Each named move below is a turn or a mirror, shown by a few rows before and after it. Which moves, in which order, take the first row of each later pair to the second? The first pair is answered.
move G:
[-2  4  5 11  1 12 -1  6  8  4 -5] => [ 1 13 -4 -1 -8 10  2 10 -8  0  0]
[ 17 -22  17  16  13  12  -5 -15  13  -4  14] => [ 21  -3  -7 -13  -6   3   4  -4 -24  -8  28]
[ 11  -5 -11   5   3   6  -2  -7   5   1   3] => [ 13  -1 -13   0  -1   6  -1  -4  -1   2   5]
[-30  -1  17 -11 -16 -16 -14  -4  17   7  -4] => [-28   5  10 -19 -23 -18 -11  -2   5   6  -1]
move B:
[ 5 -5 16 18 11 20  5 -8 -1 -7  6] => [ -2  11  -6 -11 -15   1  10   4 -23  -6  11]
[-18   5  -1  -6   5  -3 -12   0  -7 -11   7] => [-20   1   3  -2   8  -4 -14  -2   3  -8   3]
[ 1 -5  2  3  5  6  2 -2  1  2  3] => [ 2  1 -4 -3 -2  1  5  0 -7  3  3]
[  0   7   4  14   6  19   1  10 -11  -2   4] => [-12  13  -7  -3 -12  -3   0  15  -7   3   0]
move K:
[-13   3  -6  -1 -11  -8   4   0   6   5 -13] => [  3   7  -9  -7  -7   1   9   1 -17  -3   0]
[ 5  3 -4 -9 -5 -9  0  2 -8  1  1] => [ -4   1   1  -7 -10 -10   0   5   1   5  -6]
[-18   4  -4  21   2  15  15  14  16  14 -13] => [ 26   8 -19   2  10   7  11  -8 -10 -10  20]
[  0  -6   4  -1   4 -10  -5  -4  16   4   0] => [-3  2  5  3  3 12  6 11 -8  5  1]

Each pair is 2 to 3 moves apart.
[ 23  11 -18 -23 -10  -6   5   7 -38 -11  27] => [ -1  16 -14 -19 -18   6  13  23 -42   0  17]
G then K then B
[  5   0   3   4 -25   1   6   6 -22   3   5] => [  6 -10   7   5 -18 -17  -4 -10  10   3  -1]
K then G
[ 15  11 -20 -27 -19 -14   1   5 -32 -11  20] => [-33  -6   4   3 -20 -17  -6  11  28  15 -23]
K then K then B
[-19  -8  15  20   0  12   4   3  18  12 -19] => [ 24  -7  10  13  16  23   3 -12  -8 -11  11]
K then G
[ 25 -10   4   6  17   0  -8 -23  11 -15  12] => [-25  -4   4   4 -12 -10  -3   2  27  11 -20]
B then K
[ -4  -8  10   4  -9   1  -3   9  17  14 -29] => [ 14   0   6   1  -4  26   6  15 -22   1 -10]
B then G
[16  1 -6 27 25 24  7 -6 -9  6  6] => [  5  -8  -4  29  20   2  -4 -15  26  12  -7]
B then K then B
[ 13   0 -15 -14  -8 -14   0  -7  -7  -8   6] => [-6 -7  6 15  5 20  5 10 -4  3 -9]
G then K
[  0  20 -14 -29 -33 -42   4   3   2  20   1] => [ -7  27  -7 -22 -32  -5  18  24 -30  23   2]
B then K then B
[-12  -6  21  27  14  22   2  10   9   1 -13] => [-14  -8  21  25  13  18   0   8  15   3 -16]
B then B then B
[ 25  -5  19   3  15  -9 -21 -22  31 -17  14] => [-23  -1  24  10  -6 -10 -14   3  46   6 -16]
B then K
[  3  10  -4   4  -2  19   7   9 -27  -2   7] => [-12  -3   1   7  -8 -16  -9  -4  25   7 -11]
B then K then B
[ -9   5 -12 -16 -18 -31 -12  -5  24   9  -7] => [ -6  -4  -1  -2  -8 -27 -15 -12  39   9  -8]
B then B then K
[ 12 -13   5  15  29   2 -14 -18  24   3   4] => [  2 -11  11  23  29  17  -8  -9  18   8  -3]
B then G then K
[ 23 -17  27  20  34   1   3  -9  -5 -20  19] => [-10 -11   8  -7  -4 -51  -7  -4  26  -5   0]
B then B
[ 18  17 -13  -7   5  -4   4  -5 -31  -9  23] => [ 18  -1  11  26  29  12  -3 -14   3  -5  11]
G then K then K
[ 18  -9  -3   6   8  -6   1 -17  -1   0   2] => [  0   0  -1   8   1  12  10   4 -19   5  -3]
K then B
[ 18   4 -12 -11   7   5  -4 -20  -7 -16  19] => [ 11   8 -17 -19  -2  -3  -4 -17  -9 -13  19]
G then B
[ 23  -8   1   1  18   5  -8 -19   5  -5   9] => [  6   8  -9 -10  -1  15   5   9 -27   3   6]
B then K then K
[-26  -5  20  19   2  18  -7  25   5   9 -18] => [-34   1  14   7 -10   7  -8  29   3  12 -20]
B then B then G
[ 18   2  -5  -4  12  14  -2 -11 -12 -10  15] => [  7   6  -4  -3   6  24   2   0 -21  -5  10]
G then K then B
[-26  -2   1  -8 -18 -25  -4  -1  27  13 -25] => [ -9 -11  24  27  17  29   3   0  10   7 -19]
K then G
[-19   7  17  32  -9  24  -4  19  13   9  -5] => [ 21  20 -11   0 -15  10  -2   9 -26 -14  29]
G then B then K
[-26   3   2   2 -12  -1   1  12   6  11 -18] => [ 10  10 -13 -16  -9  -5   1   0 -22  -9  12]
G then K
[ -1   2  -5  -3  -4 -18  -3  -4  11   3  -1] => [  6  -3  -2   1   3 -15  -6 -10  12   0   3]
K then K then B
[ -2  -2   3  -6   8  20   5   6 -19   4  11] => [-15  -1  -7 -21  -8 -13  -3   2   3  10   3]
B then K then K
[-14   5 -12   1   0  -6   2 -18  13  -7   0] => [ -2   6 -12   0   6   4   4 -20   0 -14  10]
K then G then K
[-16  11  -5  -9 -19   0   6  24 -15  11  -3] => [ 20 -10  12  16  22  15  -3  -5  -1  -5  12]
G then K then G
[ -4   2  -8  -5 -19   3   4   3  -4   8 -16] => [ -4  -3  -6   0 -15  -2  -3  -5  11   8 -19]
K then K then G
[  9  -4  -8 -26 -12 -11  -1   2 -15  -9   0] => [-10  -9  11  -1   1  25   6  16 -12   1 -14]
B then K then G
[ 17  -3  -1  -1   8   5  -1  -4 -10  -4  18] => [-12   4  -8 -11 -14  -5   4  14  -6   9   4]
K then K then B
[-11  -8   2  14  -4  14   1   2  10   3 -13] => [  3 -12   3  14   4   8  -4 -10  16  -1  -8]
K then G then K
[  0  -4   5  -4   0 -22 -13 -10  24   3  -7] => [  9  11  -7 -18  -9  -2   2   7 -24  -2   8]
B then K then G
[  4   4   2  -3   5  30  12  19 -34   4   9] => [-25  -3  13   8  -2  23   8  25  -2  21 -16]
K then K
[11  7 14 16 17 22  6  5 -6 -4 -2] => [  9  -1  11  11  12  -7  -7 -12  26  -4  -9]
B then K then B
[ 25  -9   5  10   9  11  -6 -11  -2  -9  19] => [  7  -1 -11 -13 -18 -22 -10  -7   9  -2   9]
B then B then G
[-10   7 -17 -24 -11 -17  -1   4  13  -4  -2] => [ -1  10 -21 -29  -9 -12   1   5   1  -9   7]
K then K
[-17   3   2  -2  -1 -11   0  -7  26  13 -11] => [-7  2 13 12 21 25  9  0  2  6 -1]
K then G
[  0   6   1  -2 -13   8   6  14 -24  10  -3] => [ 18 -10   6   5   4 -11 -10 -12  10  -1  -1]
K then B
[-14  -2  14  12  13  25  13 -10   2  -2  10] => [-23  -4  15  10   9  17  11  -9  13   3   3]
B then G
[ 13  -3   7   4  20 -11 -17 -25   7 -17   0] => [-10   4  18  20  19  24  -4   3 -13  -3 -12]
G then K then B
[ 15  10 -11 -27  -8 -11   3 -17 -19 -13  19] => [-10  -4  21  19  14  35   9  -5   1   3  -6]
G then K
[-17  -2  12  17  12  26   9  13  -9   3  -2] => [-18  10 -12 -15 -15  -5   9  15 -21   1   4]
K then K then G
[-20   1   2   0  -9   4   5  11  10  14 -25] => [-12  -5  10  12   4  16   5   5  12  13 -24]
G then B
[ 12  11 -13 -20 -19   5   2   5 -11 -13  12] => [ 12  11  -6 -10 -11  25   4   9 -18 -15  13]
K then B then B
[ 12   4 -11 -11  -6 -14  -3  -6  -7  -3   9] => [ 2 -8 10 17 11  9 -5 -4  9  3 -4]
K then K then G
[  9   2 -16 -16 -22   0   1  -5   3   5 -11] => [ 24 -10  -6  -1  -3   7  -2 -19  12  -2  -7]
B then K then K
[-10  11  -9 -12 -13   0  10  10 -15   2   0] => [ -5  -7   1   2   2 -15  -3 -10  25   3  -5]
K then G
[ -3   5 -18 -12 -28 -15   4  -4 -20 -16  18] => [-19   1   3  18 -14  26  14  13 -23  -5   4]
B then K
[  8 -15  13   1  10 -19 -18 -27  37  -2  -4] => [ 11 -14  10  -4   8 -24 -18 -28  34  -4   1]
G then B
[-13  11   5   4  -6   5  -3  30 -22  10 -10] => [ 13   4  -8 -13  -6 -33 -17   1  -1  -4   5]
G then K then B
[ 30   7  -7  -4   9   1  -2 -11   0 -16  20] => [ -8  -2  14  20   7  13  -2   2  29   5 -10]
G then K
[-23  13  10   0 -10  33  27  33 -40   8  -6] => [ 45  -5   7  -1  24  10   8 -19 -25 -26  32]
B then B then K
[ 15 -11  11  18  15  26  -4  -3  -4  -5   7] => [  0 -19  11  15   7   0 -14  -9  28   3  -7]
G then B then B
[ -3  -5   5  -6   5  29  -4   6 -11  -6  -2] => [  8  -6  -7 -21  -3  -7 -14  -9   5 -11   3]
K then B then B
[ 12   5   1  -8  24  25   3   1 -37 -17  17] => [-28  -8   3 -10   1 -25 -14  -6  33   5 -19]
G then B then B
[ 23   5   0 -12   9 -10  -9 -20  -7 -18  18] => [-24  19  -3 -16 -21 -11   0  12 -13   5  -7]
K then G
[-20  -2   0 -11 -16  -1  -3  14   4   5  -9] => [  8   0  -6 -17  -6   7   1   6 -20  -9  11]
G then K
[ -6   2 -13  -9 -14 -20  19   1  14  21   1] => [-10  -5  -3   7  -4  -9  17   0  24  26  -6]
K then B
[ -4  -4   1 -11 -13   2   3   1 -26  12  -1] => [  6 -20   9   3   5  -6  -9 -19   6   6  -2]
K then B
[ 35 -11   2 -25   0 -12  -2 -22   3 -15  33] => [-25 -17  31  15   0  26   8  11  25  17 -11]
G then K
[ 15 -16  21  41  40  24   4 -19  25 -14  11] => [ 16 -11  20  41  40  35   7 -14  13 -13  15]
B then G then K
[-26  13   7   5 -11  19  16  24 -20  14 -11] => [ 25  11 -10 -15  -1  -5   6  -6 -30 -12  24]
B then K
[  2 -12  10   9  11 -21 -12 -17  30   5   1] => [-24  12  -1  -7 -15   1  10  22 -20  15  -3]
K then B
[ 15  11  -9  -3  13   7   6 -10 -20 -18  15] => [ -9  15   1   7  10  25  12   8 -20  -7   0]
K then K
[-19   5  -2   2 -19 -23  -1   1  26  15 -10] => [ 20  -6  13  26  20  16   0 -13   5  -4  15]
B then K
[ -1   5  -9 -16 -12 -20  -4   1  -5  -6  -4] => [ 14  -5  -1  -5   5 -15 -12 -14   3 -13   3]
G then K then K
[-11  -5   4   1  -6 -16   2   5  12   6 -11] => [  9  -5   8  11  11  12   6   3 -11  -5   4]
G then B then K
[  9 -19  22  17  16  10 -12   7  14  -2  -5] => [  9   4  -6 -21 -12  -4  -4  19 -28  -5   9]
K then B
[-21  16  -6 -18 -28  -2  10  24 -11   3  -6] => [ 27  -2  10   7  17  26   6  -4 -15 -19  14]
K then G then B
[-27   0   0   7 -12   5   7  12  -4  13 -13] => [  5  -2 -16 -12  -9 -27  -3 -15  -1  -4   9]
B then K then B
[  4   5  -9 -13  -4  -5  -5 -10  -7   3   4] => [ 11   0  -5  -8   4   0  -6 -14  -3   2   6]
B then K then K
[ 23 -11   6  -1  19  19  20  -4  -3  -5  -3] => [16 -9  7  2 14 24 24  3 -7 -1 -7]
B then G then K
[  0 -14  10  22   6   1   2 -12  25  -1  -8] => [ 12 -14   8  19  11   1   1 -18  17  -7   1]
B then G then K
[ 12 -10  -2  -2   3 -30 -12 -19  26  -7   2] => [-26   7   4   6 -10  16  11  24 -13  11 -13]
K then B
[  8  -2  -3   6  15 -11   1  -3   4 -11   1] => [ -5   9  -5   6   9   3  10  12 -13  -5  -4]
K then B
[ -4   7   7  -9  -7 -17  -8   2   0  -4   3] => [ -2   8  12   1   3   6  -2   8 -16  -3   7]
B then K then G
[ 12   0  -4  -3   1   0   1  -2 -12  -9   6] => [-11   2   0   0  -8   2   4  11  -5   3  -9]
B then K
[ 22 -16   3   4  18  -5  -1 -20  17  -2  -1] => [ 30  -7  -3  -4  16   9   6 -12 -15  -9  10]
K then K then G
[ 22   4   3  12  14  28   1  -3 -27  -6  11] => [ -6   3  12  24  10  34   5  11 -12   9  -8]
K then K
[ 13  -7  13   9  23  22  11 -17   6  16  -1] => [  7 -11  15   7  18   8   6 -22  22  18  -7]
G then B then B
